One turning vector, and how many ticks it has turned
The counts run from 0 to 822.
[ 86 187 114 119 130 149 128 116  96 175 121 168 116  94 100 113 153 135
 127 157 126 128  82  95 130 115 135 100 168 122  72 109 122  99 135 149
 110 156 100 154  89 126  80 102 116 146 120 174 160 136 122 137 164 115
 128 158 117 111 127 112 155]
404
[ 86 103 152 134 148 115 181 147 124 151 184 115  78 186 149 169 105 104
 151 115 157 114 108 149  81 147 160 128 134 142 143 126 162 159 142 131
 150 127 139 104 121  89 169 134 117 126 150 192 110 135 156 140  87 106
 129 138 123  90  91 125 164]
548
[118 117  82 111 143 167 113 116 136 178 113 146  97 210 142 136 113 176
 118  86 147 141 124 143 100 141 131 162 119 129 175 169 120 123 126 132
 146 157 118 135 132 171 137 176 101 145  91 127 111 155 153 140 101 146
 104 112 138 127 161 141 128]
656
[150 124 165 134 140 106 156 148 125  99 118 120 128 126 144 174 127 165
 154 163 123 126 142 178 104 110 141 138 136 172  85 103 132 148 101 130
 109 179 129 114 136 156 141 138 129 133  95 150 147  79 169 103 121 104
 141 182 171 150  74  92 191]
688
[129 149 145 133 148 140 168 132 138 164 108 154 113 128 139 164  76 161
 118 135 133 141 112 132 110 144 137 113 174 141 104 147 153 143 111  55
 144 147 128  90 103 129 151 141 163  79 148 161  97 146 110 181 114  99
 145 141  99  72  74 114 138]
447
[133 121 144  92 160 150 123 106  94 109 174 141 143 112 140 113 101 157
 137 116  99 136 150 171 155 124 132 120 147  97  81 180 134 114 192 125
 140 146 154 133 127 153 115 126 175 107 155 123  88 148 101 158 107 167
 158 142 112  83 113 121 122]
803
[105 129  73 122 157 169 137 125 140 166 111 152  83 208 122 153 127 181
 127 126 162 125 102 156 104 144 115 137 127 169 157 116 130 153 118 112
 137 136 106 114 129 144 135 140 102 142  93 145 137 148 159 128 103 102
 108 107 164 123 157 144 167]
650
[107 123 149 154 127  74 187 162 123 109 169  92  98 133 129 149 126  93
 140 166 123 112  84 165  98 117 172 126 140 109 123 124  82 140 123 149
 103 148 178  88 133  96 110 132 114 148 116 195 120 104 122 135 129 131
 137 185 143 100 100 119 115]
186
[144 132  68 132 128 133  92 141 133 126  51 132 126 140 149  95  97 146
 112 110 101 174 165  97 115 137 112 136 129 161 116 109 162  95 129 132
 170 108 118 140 101 187 142 134 139 113  86 115 165 131 127 112 101 125
 127 116  86 174  99 117 196]
342
[118 103  91  75 166 167 102 118 123 137 158 122  78 178 110 108 107 116
 162 148 126 129 112 147 106  99 123 147 124 133 168 138  97 116 167 160
 120 156 138 159 158 143  80 152 105 162  91 113 143 136 121 150 103 147
 124 111 131 124 191 140 132]
290
[162 137  84 107 163 137 119 120 130 135  91 137 152 170 125 132  70 190
 120 111 140 149 153 131 109 148 108 146 112 139 158 141 169 141 122 125
 164 103 127 104 124 182 175 160 141 100  95 103 141 130 140 134  90 120
 124  98 110 151 121 111 175]
340
[159  90 114 100 150 145 131 134 136  93 160 120 131 199 144 161  79 150
 132 121 129 120 124 176  88 136 101 148  95 149 138 130 171 138 119 134
 167 131 158  98 138 155 148 158 145 111 120 129 154 152 118 133  74 121
 146 100  99 117  85 127 168]
565
[103 160 122 131 156 137 156 122 102 167 138 111 100 134 110 114 124 160
 172 135 162 127 122 133 116 108 178 144 174 102 119 155  86 136 188 139
 112 123 117 147 120 132 110 128  97 112  99 169  67 116 168 138 133 140
 114 167 144 118 164 121 113]
414
[116 157 142 135 149 162 159 155 138 172 132 179 127 128 129 198 128 140
 127 129 147 106  62 129 125 138 125 115 111 151 128 120 152 121  81  97
 155 182  92 140 105 118 141 150 139 175 125 129 134 117 136 119 117  86
 128 115 149  93 100  76 158]
40
[116 121  84 104 152 123  84 109 131 132  85 145 130 141 101  56 113 101
 121 131 117 142 135  98 125 128  98 136 114 149 191  95  84 100 156 142
 145 134 145 146 148 155 107 142 127 161  65 105 184 103 114 152 110 152
 123 111 106 110 175 149 139]
612
[212 115 125 110 121 121 141 120 159 100 116 118 162 142 126 142 138 165
 118 146 119 120 143 154 113 110 125 176 147 118 120 134  98 111 110 136
 103 169 142 114 146 205 106 188 143 142  85 111 145 126 130 106 151 152
 121 168 148 177 106  95 126]
699
[164  93 133 116 123 144 151 160 132  88 184 114 101 159 136 147 171 183
 112 126 112  91 141 188 121 111 130 147 138 110  83 144 121 164 101 131
 117 131 175 123 134 164 149 119 124 125 145 170 113 173 149 101 133 122
 123 146 171 143 103 114 137]
784
[140 124  85 158 101 122 133 167 158 147  96 112 112 154 160 125 127 137
  86 118 100 152 122 119 119 137 171 156 178  84  95 137  94  73 152 124
 123 130 141 125  93 180 109 158 131 105  90 121 107 164 133 107 134 171
 111 160  93 148  89 136 113]
433
[173 125 115  95 150 135 113 102 142 117  82  94 114 124 132 103 116 148
 151 146  91 140 177 129 116  96 129 158 187 137 108 130  85 114 128 133
 114 174 134 161 159 202  88 165 122 112  81 115 144 118 116 143 147 152
 134 169 138 154 143 119 137]
697
[126 139 153 138 111  99 140 140 141  90 131 166 123  70 128 105 164  98
  89 147  97 110 111  98 160 142 105 107 143 126 118  98  97 111 118  96
 120 170 170 108 134 110 116 123 181 179 137 139 153 102  99 140 177 143
 149 139 132  66  99 123  99]
490
[139 100  79  99 115 152 113 146 131 115 156 116  86 154  98  58 183 111
 110 123 132 107 133 113 140 111 130 138 153  73 115 113  92 106 167 163
 125  95 163 154 131 137 101 131 103 144 111 145 147 180 121 123 145 167
 112 116 114 119 174 164 104]
517
[138  97 117 108 147 154  96 115 131 120 111 125  83 172 127  84 117 105
 121 100 116 119 174 110 123 124  71 138 140 162 165  87 143 146 116 108
 187 125 153 140 160 136 163 134 118 115 110 143 170 153 124 159 107 134
 147  82 113  84 148 158 147]
245
[164 152 138 145 122  93 163 132 157 118  88 170 164  70 125 135 131 133
  90 152 124 138 103 106 129 156 141 126 165 108 116 118  88 111 127  81
 108 171 132  93 115 133  96 169 189 163 123 108 122  94 122 118 169 143
 131 162 134 116 105  99  99]
716
[153 159 131 129 147  73 184 108 103 140 130 135 156  85 121 117 115 183
 126 139 172 130 109 113 103 141 159 149 141  98 137 174 118 166 150 150
  88 143 133  73 108 132 124 179 136 136 131 159 103  98 129 141 145 117
 114 179 142 147 132  97 134]
91
[163 143 155 132 163 138 169 138 125  96 120 114 121 133 133 116  97 170
 154 138 127 108 161 173 132 111 108 132 161 152 126 123 133 187 117  76
 149 112 160 114 140 151 180 103 135  68 114 179 123 118 149 157 118 105
 157 135 145  94  86 123 137]
464
[124 178  60 148 120 155 113 159 138 148  84 149 119 155 107  70 155 148
  86 126 112 121 133 111 153 125 119 121 147  97 102  90 109 110 134 111
 153  77 129 155  98 158 139  79 114  96  82 151 164 168 127 123 133 131
 115 107  94 122 126 142 123]
748
[143 133 153 109 144 130 178 171 109 129 148 123 127 120 143 167 135 153
 164 127 150 102 100 146 110 109 154 148 107 113 147 161 120 122 100 140
 128 149 121 149 122 150 143 156 102 171 110 140  95  93 174  84 114 100
 113 142 195 161 120  58 131]
51
[100 153  83 127 133 121 107 148  93 126  88 154 149  88 135 100 103 157
 122 162  81 171 112 146 139 122 152 106 137 141  81 147 113  78 145 136
 105 132 127 161  81 174  93 110 171 134 106 120 137 111 100 109 115 118
 125 146 113 158 112 105 159]
77
[ 78  96  86 144 111 130 118 170 160 125 142 156  86 152 140 125 160  80
  75 128 111 138  88 127 134 159 159 106 125 108 102  88 119  78 168 129
 125 122 150 131  94  93 114  99 157 156 129 140 151 165 128 108 101 159
 120 120  95  82  92 157 132]
529
[142 115 162  99 132 113 158 121 123  92 185 161 156  96 130 164 120 154
 120 150 119 122 103 188 127 142 111  96 125 112  75 142 145 125 162 119
 113 159 162  99 123 131 125 123 192 126 175 146 140 126 104 134 124 136
 148 148 110  77  68  98 140]
807
[154  77 119 117 119 124 140 157 164  67 127 124  94 148 135 127 157 119
  96 123 126 106 157 121 131 139  82 129 129 151 131  56 159 164  94 112
 155 115 164 106 146 113 176 129 136 141 133 153 176 139 146  98 120 118
 139  98 126 129  98 146 164]
242
[134 191 126 120 176 138 119  95 105 124  89 161 189 128 105 117  78 170
 147 156 121 131 150 166 128 137 107 128 142 146 118 130 117 107 170 115
 129 138 133 124 119 194 127 131 167  96  72 110 158 101 127 144 111 148
 151 135 104 110 103 105 150]
707
[118 117 106 132 119  94 164 161 124 164 131 143  98 128 131 127 185 128
 110 109 176 116  95  73 119 143 164 135 106 104 163 128 125 137 123 156
 124 128 114 123 110  91 151 163  95 210 116 159  99 104 168  86 129 109
  85 141 156 155 155  99 130]
637
[153 132 167 132 141 115 164 125  97 155  98  92 103  88 157  97  85 132
 150 107 106 136 156  76 125 109 143 144 190  99 114 162 138 140 127 110
 163 141 132 144 110 136 157 151 104  80 125 178  74 126 121 171 129 126
 131 170 104 119 107  95 118]
454
[ 68 106  84 130 123 153  99 150 135 148 146 163  86 159 133 101 125  84
 100 130 103 143 100 120 137 149 145 100 138 127 106 108 115  77 194 136
 141 111 144 145  95 106 114  88 139 137 126 132 144 166 117 128  98 160
 121 105  81  84 118 165 134]
528
[147 163 124 147 133 104 124 148 152  95  77 169 179 103 130 122 132 133
  91 161 104 147 116 149 125 150 133 118 133 147  94  92 103  88 142  98
 103 157 133 105 113 172 114 127 195 136  75  98 180  78 127 112 143 144
 148 167 120 119  74 109 144]
710
[159 127 100 109 169 174 118 122 157 141 115 169 120 195  92 151 141 155
 119 109 186 117 131 137 121 149  90 144 110 158 163  89 155 154 130 116
 166 116 100 108 142 145 154 154 130 134  99 103 176 139 175 109 117 112
 127  85 133 120 135 140 170]
18
[153 127 111 141 125 133 165 171 146 123 121 160 161 123 158 168 118 186
  83 125 126 136 110 154 126 157 161 129 138  96  64 150 138 116 149  93
 120 115 136  99  75 162 140 132 185  88 142 111  86 139 140 106 120 130
 121 138 111 120  59 100 129]
440
[128 141 145 138 148 112 112 129 112 139  68 123  89  94 148  75 162 124
 151 122 103 123 172  86 141 103 123 143 152 166 147 100 105 138 125 117
 148 169 123 180 152 148 149 132  96 160  70 151 129  76 160 133 136 127
 139 154 174 136 160 118 140]
370
